Read these off the array that follows. Rows and columns are numbered from 1.
1) Read off the bottom-left entry.
2) Read off the entry at row 2, column 1.
3) Read off the entry at row 1, column 3.
4) Read off the bottom-right entry.
5) Read off the entry in the top-right corner.
6) Read off the entry just left of -8.27.
7) Read off the entry in the top-left corner.
8) Read off the entry in row 1 and column 2.
2.07,-4.21,1.29,-3.10
4.05,-5.45,0.68,-8.27
0.22,2.54,2.99,-0.12
2.69,-3.16,2.49,3.65
-0.06,-1.96,-4.66,-3.88
-0.91,-1.18,1.73,2.96
0.17,-1.10,0.26,2.86
2.73,-0.58,2.00,-4.78
-0.74,1.73,2.64,3.89
1) -0.74
2) 4.05
3) 1.29
4) 3.89
5) -3.10
6) 0.68
7) 2.07
8) -4.21

[[522, 223, 353, 253, 255, 312, 301, 374, 222],
 [254, 441, 325, 376, 394, 369, 469, 315, 500],
 [279, 506, 313, 364, 412, 381, 801, 240, 835],
 [803, 51, 377, 114, 96, 258, 382, 370, 182],
 [730, 102, 372, 150, 149, 279, 345, 374, 186],
 [480, 259, 346, 280, 283, 322, 301, 370, 229],
 [644, 155, 359, 203, 198, 290, 315, 378, 198],
 [336, 356, 331, 338, 348, 361, 339, 348, 341],
 [368, 336, 334, 331, 334, 348, 320, 359, 307],
 [424, 289, 349, 302, 308, 339, 304, 365, 261]]
Indices start at 1.
The entry in row 3 and column 2 -> 506
The entry in the top-left corner: 522
Find the bottom entry of the column that holds the smallest entry.
A: 289
Find the entry just right of 255.
A: 312
Find the bottom-right entry.
A: 261
Find the bottom-left entry.
A: 424
Find the entry at row 1, column 2.
A: 223
Find the entry in row 1 and column 3.
A: 353
Find the smallest entry.
A: 51
The top-right entry: 222
The entry just left of the largest entry -> 240
Find the entry just left of 96.
A: 114
The maximum -> 835
Find the entry in row 2 and column 1.
A: 254
Find the entry directly below the largest entry.
A: 182
The entry in row 3 and column 1 is 279
The entry directly above 480 -> 730
Find the entry directly above the largest entry.
A: 500
The entry just left of 365 is 304
Find the entry just right of 441.
A: 325
The entry directly below 382: 345
Find the entry just left of 346.
A: 259
The entry just right of 102 -> 372
Find the entry just right of 325.
A: 376
Find the entry directly above 506.
A: 441
The entry just right of the smallest entry -> 377
The entry just right of 96 is 258

Questions about the row below.
1) The 2nd entry from the left?
2) The 1st entry from the right?
3) The third entry?
4) The 1st entry?
5146,5249,6613,5638,4797,2466,3666,7763,4990,4073
1) 5249
2) 4073
3) 6613
4) 5146

Read these off the table that follows.
1) Give the entry directly above 15.104.
2) Give the smallest entry in the first column.
3) Give the entry directly below -169.571.
4) Give the bottom-right entry.
5) Give the fourth entry, reading row by row.
6) Give the 3rd entry from the end, reading row by row.
7) Give the entry just left of 74.649.
[[-169.571, 31.012, 74.649, 84.456, 176.097],
 [-101.824, 101.877, 106.306, 101.043, 15.104]]
1) 176.097
2) -169.571
3) -101.824
4) 15.104
5) 84.456
6) 106.306
7) 31.012

[-0.12 -6.91 -2.55  2.24 -2.48  3.60 -4.28 -6.00  3.02 -0.79  2.71  2.17
  1.89]
Find the smallest entry.
Answer: -6.91
The entry just left of the smallest entry is -0.12
Find the entry just left of 3.60.
Answer: -2.48

Read these off the array that follows. Rows and columns are numbered from 1.
1) Give the entry directly above the largest entry.
2) Give the entry just right of 0.63.
3) Give the entry at row 2, column 2.
4) Give the top entry of the column that holds the largest entry.
5) Give the entry in row 1 and column 3.
6) Give the entry at row 1, column 2.
7) Give the entry just left of the largest entry.
8) Give the minimum.
[[-3.39, -0.78, -2.93, -4.75, 3.21, -1.87],
 [-0.42, -0.51, -0.47, -0.45, -0.51, -0.40],
 [-1.85, -0.02, -1.40, -1.79, 2.81, -0.83],
 [-2.01, -0.32, -1.62, -1.97, 2.40, -1.01],
 [2.54, 0.49, 1.55, 1.79, -0.81, 2.33],
 [-0.65, -0.70, -0.74, -1.03, -0.67, -0.60],
 [6.23, 2.28, 2.74, -6.14, 0.63, 6.78]]
1) -0.60
2) 6.78
3) -0.51
4) -1.87
5) -2.93
6) -0.78
7) 0.63
8) -6.14

[[6 5 5 5 5 6 8 5 7 6 6]
 [4 5 5 6 7 5 5 7 5 7 5]
 [3 5 4 4 7 5 6 7 6 4 5]
 [8 6 6 8 6 6 6 6 5 0 5]
 [5 5 5 5 6 5 6 6 6 7 5]
 [8 6 6 8 6 6 6 6 5 5 4]
 [5 6 6 7 7 5 4 7 5 4 5]
 [5 5 4 6 7 5 6 7 5 5 4]
 [4 6 5 4 6 6 6 6 7 0 7]
 [8 6 6 7 6 6 6 6 5 7 5]
 [6 5 5 5 4 6 8 5 7 7 7]
 [4 5 5 6 7 5 5 7 5 7 4]
 [6 6 6 7 7 6 4 7 5 5 5]]
Indices start at 1.
What is the entry in the top-right corner? 6
The entry at row 2, column 1: 4
The bottom-right entry is 5
What is the entry in row 1 and column 2? 5
What is the entry at row 3, column 1? 3
The entry at row 2, column 2 is 5
The entry in row 1 and column 1 is 6
The entry just left of the centre entry: 7
What is the entry in row 1 and column 3? 5
What is the entry directly below the centre entry? 5
What is the entry in row 3 and column 3? 4
The bottom-left entry is 6
What is the entry at the centre? 5
What is the entry just right of the centre entry? 4
What is the entry in row 2 and column 3? 5

Questions about the grid below. Rows and columns are numbered from 1.
1) What is the entry in the bottom-left corner?
2) What is the entry at row 3, column 2?
3) What is the entry in row 2 and column 1?
4) What is the entry at row 3, column 1?
5) What is the entry in row 2 and column 3?
6) What is the entry at row 1, column 1?
7) What is the top-right entry?
8) What is the bottom-right entry?
[[3 3 4 3 3]
 [2 3 8 1 6]
 [4 4 3 3 3]
 [1 3 8 1 4]
 [1 5 7 4 4]
 [0 1 7 1 3]
 [5 4 1 3 3]
 [5 5 0 7 3]
 [4 2 2 3 2]
 [4 7 4 5 2]
 [3 4 5 5 6]
 [4 2 4 2 4]]
1) 4
2) 4
3) 2
4) 4
5) 8
6) 3
7) 3
8) 4
